Each row below has a hidden score, from 0 to 30, with 15 about the middle. What is it? The score is a weighted sum of the row's numbers plus the product of two more (or one squared), each taken from its middle value.
-0.65;-0.72;0.41;0.25;-1.15;-1.47;-0.33;0.58;-0.70;-1.28;-0.06;1.26;1.21;-0.99;-0.40;-1.43 -> 15
-0.72;-1.26;1.10;-0.37;-1.00;-0.47;-1.96;0.20;0.52;-0.25;-0.65;2.48;1.35;-1.55;0.38;-0.79 -> 13
-0.72;0.42;-0.68;0.17;-1.09;-0.81;2.13;0.56;0.84;0.01;-0.75;0.78;-1.74;1.39;0.15;0.88 -> 20
-0.02;0.07;0.44;-0.27;-1.47;-0.68;-0.47;-0.50;0.52;-0.67;0.01;1.06;1.48;-1.38;0.37;-1.31 -> 15
-0.04;-0.57;-0.90;0.23;-0.98;0.63;1.35;0.99;-0.39;0.73;-0.58;-0.25;-0.84;0.23;0.22;0.39 -> 20
0.06;-0.12;1.39;1.34;-0.12;0.10;0.85;-0.73;0.23;0.26;1.85;-0.95;-0.91;0.04;0.84;-1.18 -> 13
0.11;0.20;0.40;0.22;-0.79;-0.16;-0.12;-0.79;0.96;0.73;0.49;-1.35;-1.08;-0.11;0.40;-1.02 -> 15
1.16;0.55;0.74;0.65;-0.10;-0.18;0.04;-0.63;1.65;0.84;0.84;-2.21;0.13;0.07;0.09;-1.17 -> 18
-0.07;-0.41;1.35;-0.62;-1.89;-1.71;-0.53;-0.27;-1.08;-1.07;-0.29;0.75;1.64;-1.70;0.22;-0.38 -> 11
1.49;0.99;0.47;-0.05;-1.16;0.16;0.00;-0.58;-0.80;0.44;1.45;-1.46;-0.25;-0.02;0.65;-1.36 -> 17
-0.42;-0.42;0.66;0.92;0.33;0.87;0.22;-0.13;0.13;0.91;1.62;-1.47;-0.31;-0.05;-0.11;-0.92 -> 14
0.09;-0.42;2.28;-1.07;-1.66;-0.47;-2.23;-0.05;0.76;-1.46;0.11;1.88;1.47;-1.94;-0.46;-0.64 -> 14
-0.01;-0.40;-0.19;-0.49;1.37;-0.09;1.38;0.13;-1.08;0.23;-1.09;-1.20;-0.91;0.24;-0.15;0.76 -> 13
-0.50;-0.88;-0.67;0.36;-0.81;0.02;1.30;1.12;-0.41;-0.28;-1.68;-0.17;-1.60;1.38;-0.47;0.41 -> 17
-0.14;0.10;0.25;0.78;0.13;0.31;-1.28;0.01;0.56;0.37;0.74;-0.29;-0.44;-0.20;-0.39;-0.94 -> 12
-0.56;-0.49;1.41;-0.46;-1.20;-0.92;-1.59;0.69;0.23;-0.75;0.35;0.85;1.06;-1.06;-0.10;-1.37 -> 9
-0.15;0.56;-0.33;0.13;1.10;0.55;-0.05;0.09;-0.55;0.27;-0.74;-0.44;-0.82;-0.13;0.68;1.28 -> 10
-0.18;-0.72;0.82;-0.44;-1.45;-0.55;-0.82;-0.22;0.84;-1.02;0.50;1.03;1.35;-1.60;-0.29;-1.12 -> 15
-0.61;-0.87;0.98;-0.88;-2.15;-0.88;-0.83;0.76;0.36;-0.85;0.39;0.59;0.75;-1.13;-0.06;-0.18 -> 12
-1.03;-0.59;0.84;-0.19;-1.48;-0.50;-1.01;0.88;0.98;-1.39;0.09;1.05;1.31;-1.75;-0.57;-0.66 -> 14
-0.85;-0.31;0.31;-0.21;-1.90;-0.75;-0.56;-0.52;0.49;-3.10;0.19;1.78;0.83;-1.76;-0.54;-0.66 -> 17
-0.96;-0.67;-0.27;0.49;0.79;-1.14;0.45;1.69;0.30;-0.08;-0.52;0.42;-1.31;0.60;0.41;1.65 -> 15
0.49;-0.23;1.71;0.25;-0.52;0.36;-0.36;0.39;0.66;0.01;-0.29;-1.75;0.81;-0.44;0.81;-1.10 -> 24
0.47;-1.18;1.30;-0.49;-0.50;-0.49;-0.73;1.15;0.95;-1.56;0.46;0.83;1.59;-0.53;-0.47;-0.92 -> 16
0.91;-0.49;-2.23;-0.27;0.40;0.88;0.06;-2.16;-1.08;1.28;-1.07;-1.66;0.31;0.35;0.02;0.75 -> 22
1.73;0.10;-0.60;0.53;0.46;-0.13;0.62;0.28;-0.42;-0.13;-1.12;0.48;0.21;0.43;-0.53;0.84 -> 18
-0.60;-1.07;1.71;1.10;-0.28;0.20;-1.77;0.47;0.97;0.45;1.05;-0.68;-0.35;0.51;-0.26;-1.17 -> 17
-0.02;0.19;-0.59;-0.82;0.60;-0.48;1.37;0.45;0.52;0.11;-1.14;0.88;-0.53;0.94;-0.35;1.23 -> 13
0.71;-0.49;-0.37;-0.20;0.53;-0.05;1.43;0.81;-0.09;-0.48;0.05;0.52;0.70;0.30;-1.50;2.09 -> 18
-0.77;0.23;1.40;0.93;-0.41;-0.40;-0.14;0.43;0.37;0.68;1.56;-1.24;-0.25;-0.72;-0.29;-1.66 -> 13
0.00;1.91;-1.29;0.29;1.44;-0.04;0.16;-1.55;-0.39;2.20;-1.26;-0.83;0.74;1.70;-0.38;0.70 -> 16
0.20;-0.31;-0.76;-0.55;0.41;-0.05;0.71;0.45;0.69;0.57;-0.54;-0.06;0.16;-0.26;-0.14;0.93 -> 18
0.89;0.52;0.72;-0.09;0.27;1.09;-0.12;0.28;0.35;0.91;0.54;-1.08;0.01;-0.85;0.04;-1.25 -> 13
-0.46;0.46;1.02;0.20;-0.15;1.11;-1.46;0.83;0.12;-0.31;1.41;-0.55;1.01;-1.18;0.31;-0.61 -> 18
1.40;1.01;0.18;0.67;0.19;-0.54;-1.00;-0.24;1.01;-0.03;1.57;0.55;0.48;0.26;0.85;-1.06 -> 11
-0.14;0.80;-1.60;-0.66;1.00;0.08;-1.11;-1.22;-1.39;2.03;0.56;-1.83;0.95;1.20;-0.25;1.08 -> 12
-0.60;-1.21;1.05;-0.25;-0.32;-1.03;1.15;1.67;0.26;-0.06;0.97;-0.29;-2.13;-0.17;0.80;0.99 -> 17
0.60;0.39;-1.36;-0.49;1.84;0.82;-0.79;-1.72;0.01;1.29;-1.29;-0.13;-0.44;1.72;0.05;0.82 -> 11
-0.54;-0.30;0.80;0.00;-0.96;-0.68;-0.45;1.15;-0.21;-0.66;1.81;1.07;1.22;-1.85;-0.19;-0.79 -> 13
0.68;-1.58;-1.52;0.36;1.05;-0.11;0.14;0.08;-0.58;1.26;-0.90;0.87;-0.52;0.55;-0.09;0.80 -> 27
-0.05;1.49;1.35;1.09;0.27;0.94;-0.79;-0.52;-0.18;-0.66;-0.80;0.01;0.37;-0.67;0.28;-1.23 -> 26
-0.70;0.87;-1.28;-1.30;1.09;1.49;-0.63;-1.84;-1.56;0.05;-1.71;-0.58;-0.04;0.87;-1.33;1.34 -> 19
-0.56;0.42;-1.42;-1.31;1.14;-0.99;0.29;-0.19;-0.85;0.14;-1.23;-0.73;-0.74;-0.03;-0.12;0.69 -> 18
-0.02;0.21;1.03;-0.47;-1.03;-0.11;-1.35;0.07;0.68;-1.11;0.22;1.42;0.56;-1.79;-1.27;-0.58 -> 13
0.30;-1.51;-1.02;0.26;-0.90;0.13;1.54;1.46;-0.43;0.06;-1.33;1.41;-1.70;0.23;0.92;1.21 -> 28
-0.42;-0.38;-1.31;-0.45;-0.63;-0.13;1.01;1.26;0.47;-0.58;-1.25;0.42;-1.01;-0.21;0.26;0.50 -> 23
0.37;-0.07;0.04;0.64;0.66;-1.11;2.11;1.43;-0.62;0.75;0.83;0.39;-2.04;0.65;-0.60;0.55 -> 16
-1.05;0.18;1.39;-0.82;-2.06;0.56;-0.37;0.49;0.53;-0.68;0.46;1.40;1.52;-1.29;-0.38;-0.90 -> 15
-1.25;-0.73;-0.50;0.90;0.56;-0.20;0.19;1.14;0.14;-0.43;-0.69;0.22;-0.24;0.37;0.52;0.86 -> 16
0.58;0.48;0.23;-0.01;-0.01;-0.46;-0.91;-0.76;1.40;-0.17;0.46;-1.23;0.46;0.01;-0.15;-1.35 -> 15
0.22;0.95;0.39;0.31;0.51;-0.55;0.42;-0.65;0.72;0.56;0.09;-0.83;0.07;-0.90;0.24;-1.18 -> 15
0.88;-0.23;-0.12;0.16;0.51;0.56;1.01;0.74;-0.47;-0.57;-0.21;-0.65;-0.22;-0.17;-0.58;0.13 -> 16
-0.34;0.10;0.61;-1.20;-0.20;-0.98;-0.09;-0.21;-0.02;-0.31;0.13;-0.21;-0.60;-0.28;0.53;-0.52 -> 9
-0.89;-0.50;1.65;-1.39;-1.20;-0.80;0.47;0.69;1.10;-1.43;0.28;0.45;1.30;-1.05;-0.25;-0.61 -> 12
-1.51;0.08;0.75;-0.80;-1.48;-0.81;-1.95;1.05;-0.61;-0.45;-0.01;0.26;1.43;-0.89;-0.84;-1.84 -> 12
-0.28;-1.05;1.16;-1.25;-0.83;-0.90;-1.34;0.60;0.08;-2.19;0.27;0.83;0.88;-1.78;-0.36;-0.90 -> 8
-0.59;-0.23;0.23;0.52;-1.24;-0.45;1.54;0.68;-0.87;0.69;-0.64;-0.28;-1.46;1.19;0.03;0.36 -> 15
0.10;-0.76;-0.08;-0.23;-0.67;-1.45;1.54;1.46;0.38;-1.59;0.01;1.13;-1.42;0.22;0.85;1.09 -> 16
0.51;1.02;-2.22;-1.29;0.93;0.85;0.16;-2.68;-0.86;1.55;-1.10;-0.69;0.92;0.94;-0.33;0.70 -> 15
-0.05;-1.87;-0.50;1.02;-0.92;-0.25;0.85;0.80;0.01;-0.91;-0.16;2.05;-0.64;0.98;0.15;1.16 -> 19
0.32;0.07;1.92;0.76;0.52;-0.16;-0.93;-0.33;0.30;0.53;0.80;-0.44;-0.46;-0.59;0.09;-0.63 -> 10
0.46;1.15;1.35;1.03;0.72;0.43;-1.17;-0.13;0.86;0.42;-1.01;-0.40;0.93;-0.39;0.01;-1.16 -> 28
0.58;0.26;1.34;-1.46;-1.21;-0.86;-1.17;-0.24;-0.38;-0.02;0.12;1.45;1.36;-1.52;0.05;-0.72 -> 7
0.21;1.33;0.38;0.19;-0.60;0.89;0.20;-0.32;0.49;0.37;-0.35;-1.37;-0.67;0.38;0.00;-0.93 -> 24
2.30;-0.41;0.97;1.89;0.21;-0.55;-0.89;0.24;0.86;-0.13;1.44;-1.08;0.07;0.40;0.63;-0.71 -> 24
-0.03;0.38;0.43;1.61;0.79;0.72;-0.10;-0.43;0.41;-0.32;0.70;-0.13;-0.31;-0.80;-0.41;0.01 -> 15
-0.67;-0.05;0.46;-0.65;-1.28;-1.42;-1.61;0.34;-0.71;-0.85;1.18;2.45;1.73;-1.95;-1.23;-1.08 -> 12
0.54;0.56;1.66;-1.04;-0.66;0.38;-0.68;1.65;0.71;-0.86;0.89;1.03;1.22;-1.65;-1.29;-0.98 -> 24
-1.60;-1.13;1.01;-0.97;-1.00;-0.49;-0.79;0.53;1.63;-0.90;1.51;-0.19;1.58;-2.49;-1.35;-1.17 -> 25
-1.43;-0.54;1.09;-0.40;-2.07;-0.81;-0.03;0.04;0.77;-1.86;0.26;2.02;0.46;-1.63;0.12;-0.62 -> 21
1.08;-0.29;0.20;0.05;1.63;0.77;-0.58;-0.43;-0.65;0.11;-0.03;-0.46;0.77;-0.16;0.62;0.18 -> 11
-0.60;0.23;1.07;-1.13;-1.27;0.93;-1.23;1.24;0.79;-1.46;-0.14;2.12;0.67;-0.87;0.25;-0.08 -> 18
-0.82;1.17;-0.88;-1.86;-0.36;-0.08;1.79;0.58;1.04;-0.36;-1.18;-0.12;-1.32;0.41;-0.36;1.12 -> 15
-0.53;-0.44;1.34;-0.44;-1.94;0.06;-0.55;0.54;1.81;-0.03;0.16;1.86;1.44;-1.37;-1.19;-0.46 -> 16
-0.75;0.87;-0.17;-1.51;1.70;1.07;-0.07;-1.58;-0.73;0.89;-0.92;-1.99;0.46;0.00;0.54;1.12 -> 10
-0.09;-0.24;-1.36;-0.32;1.36;0.25;0.26;-1.62;0.28;0.02;-1.14;-0.23;-0.25;0.21;-0.25;1.50 -> 21
-0.06;-1.42;0.04;-0.49;-0.10;-1.40;0.07;-0.28;-0.04;1.10;-1.31;1.14;-0.80;0.92;-0.64;1.16 -> 18
0.63;1.54;0.16;1.26;-1.03;-0.03;0.40;-0.87;0.39;-0.26;1.49;-0.69;-0.68;-1.07;-0.36;-1.90 -> 16
-0.24;-0.62;-1.15;0.55;0.93;0.12;0.29;0.78;-1.11;-0.60;-1.92;0.02;0.07;0.53;-0.27;0.91 -> 14
0.20;-0.73;0.83;-1.81;-1.60;-0.67;-1.49;0.13;0.05;-1.42;-0.01;1.21;2.42;-1.90;-0.91;-0.91 -> 11
-0.05;-1.37;-0.62;0.83;-0.78;1.20;1.52;0.43;-0.85;0.40;-1.01;0.96;-1.45;0.64;0.23;1.12 -> 21
-0.71;-0.32;0.32;-0.33;-1.87;-1.17;-0.94;0.22;-0.88;-0.77;1.24;0.84;1.12;-0.46;-0.17;0.40 -> 12
0.94;-0.29;-0.05;0.64;-0.82;0.03;0.82;0.64;-0.39;0.28;-1.08;-0.70;-0.70;0.57;-0.37;0.57 -> 21
0.46;0.02;-1.06;0.06;0.16;-0.73;0.58;-0.41;1.26;0.01;-0.65;0.53;-0.26;-0.05;-0.24;0.78 -> 23
0.78;0.25;0.93;1.08;-0.25;-0.32;-0.58;-0.64;0.77;-0.08;1.29;-0.24;-0.34;-0.10;1.71;-0.57 -> 10
0.64;0.88;0.97;0.03;0.73;0.59;-1.97;-1.10;0.69;0.31;0.06;-0.35;0.03;-1.03;-0.90;-0.44 -> 17
-1.14;-0.37;1.96;-1.03;-1.23;-0.66;-0.04;0.69;-0.32;-0.54;0.24;0.82;0.89;-1.84;-0.07;-0.58 -> 10
-1.44;-0.30;1.30;-0.54;-2.15;-1.15;-1.34;0.18;0.77;-1.81;1.20;1.30;1.76;-1.16;0.09;-0.90 -> 11
-1.28;0.25;-0.65;-0.52;-0.43;-1.05;0.20;0.44;0.63;0.59;-2.03;0.44;0.47;-0.44;0.06;1.44 -> 22
0.42;-0.92;-0.07;0.37;-0.62;0.35;1.90;1.77;0.10;-0.05;-0.87;0.38;-2.43;0.34;0.82;1.41 -> 16
-0.66;0.71;0.43;1.24;0.37;-0.11;-0.08;0.13;1.27;0.01;1.36;-0.24;0.73;-0.09;-0.63;-0.54 -> 16
0.25;-1.20;-0.81;-0.63;-0.02;-0.41;0.40;-0.30;-0.55;-0.48;-0.18;1.08;-1.31;0.68;-0.21;0.93 -> 17
-0.37;-0.98;0.10;1.27;0.12;0.14;1.69;0.47;-0.40;-0.86;-0.93;-0.01;-1.99;0.75;-0.16;0.36 -> 17
0.21;1.25;0.93;1.49;0.78;-0.37;-0.51;-0.54;-1.05;0.16;0.91;-0.20;1.03;-0.55;0.48;-1.02 -> 11
0.65;0.22;0.46;-1.44;-1.17;-1.58;-0.55;0.40;0.37;-2.61;1.07;0.76;1.20;-1.98;-0.86;-1.73 -> 10
0.64;0.55;-1.04;-1.12;1.13;1.26;0.56;-2.48;-1.62;0.72;-0.59;-0.96;0.15;0.82;-0.46;1.30 -> 14
0.74;1.34;0.95;0.31;-0.35;-0.69;-0.87;-0.42;-1.40;-0.68;1.90;-1.10;-0.13;-0.16;0.54;-0.99 -> 19
0.75;-0.79;1.14;-0.86;-1.41;-1.33;-1.13;0.40;-0.42;-1.53;-0.14;0.42;1.61;-1.64;-0.81;-0.26 -> 14
-0.04;-0.27;0.44;-0.12;-0.45;0.73;-0.74;0.14;-0.58;0.61;1.41;0.29;0.54;-2.06;-0.01;-1.21 -> 16
-0.48;0.21;0.10;1.02;-0.48;0.76;0.55;0.02;0.93;0.61;1.60;-0.78;0.55;-0.47;0.27;-1.35 -> 18
0.27;1.45;-0.84;-0.97;1.12;-0.16;-0.42;-2.02;-0.91;1.16;-0.05;0.08;0.40;0.91;0.67;1.17 -> 8
1.29;-0.04;-0.39;0.83;0.08;0.83;0.62;-0.28;-0.17;-0.01;1.48;-0.58;-0.40;-1.42;-0.49;-0.33 -> 18
-0.13;0.66;0.36;1.34;0.21;1.68;0.12;-1.27;0.88;1.17;1.23;-0.95;0.23;0.76;0.26;-0.96 -> 18
-0.21;0.56;-0.88;-0.28;1.08;0.73;1.19;-2.18;-1.25;0.86;-1.40;-1.25;0.81;1.49;-0.19;1.04 -> 17
0.33;-0.15;0.04;0.34;0.04;0.53;1.53;0.67;-0.27;-0.69;0.11;0.54;-1.22;1.02;0.07;0.16 -> 14
0.04;0.32;1.11;-0.32;-0.91;-0.34;-1.64;1.24;0.82;-0.98;0.60;1.24;1.02;-2.14;-0.52;-0.90 -> 11
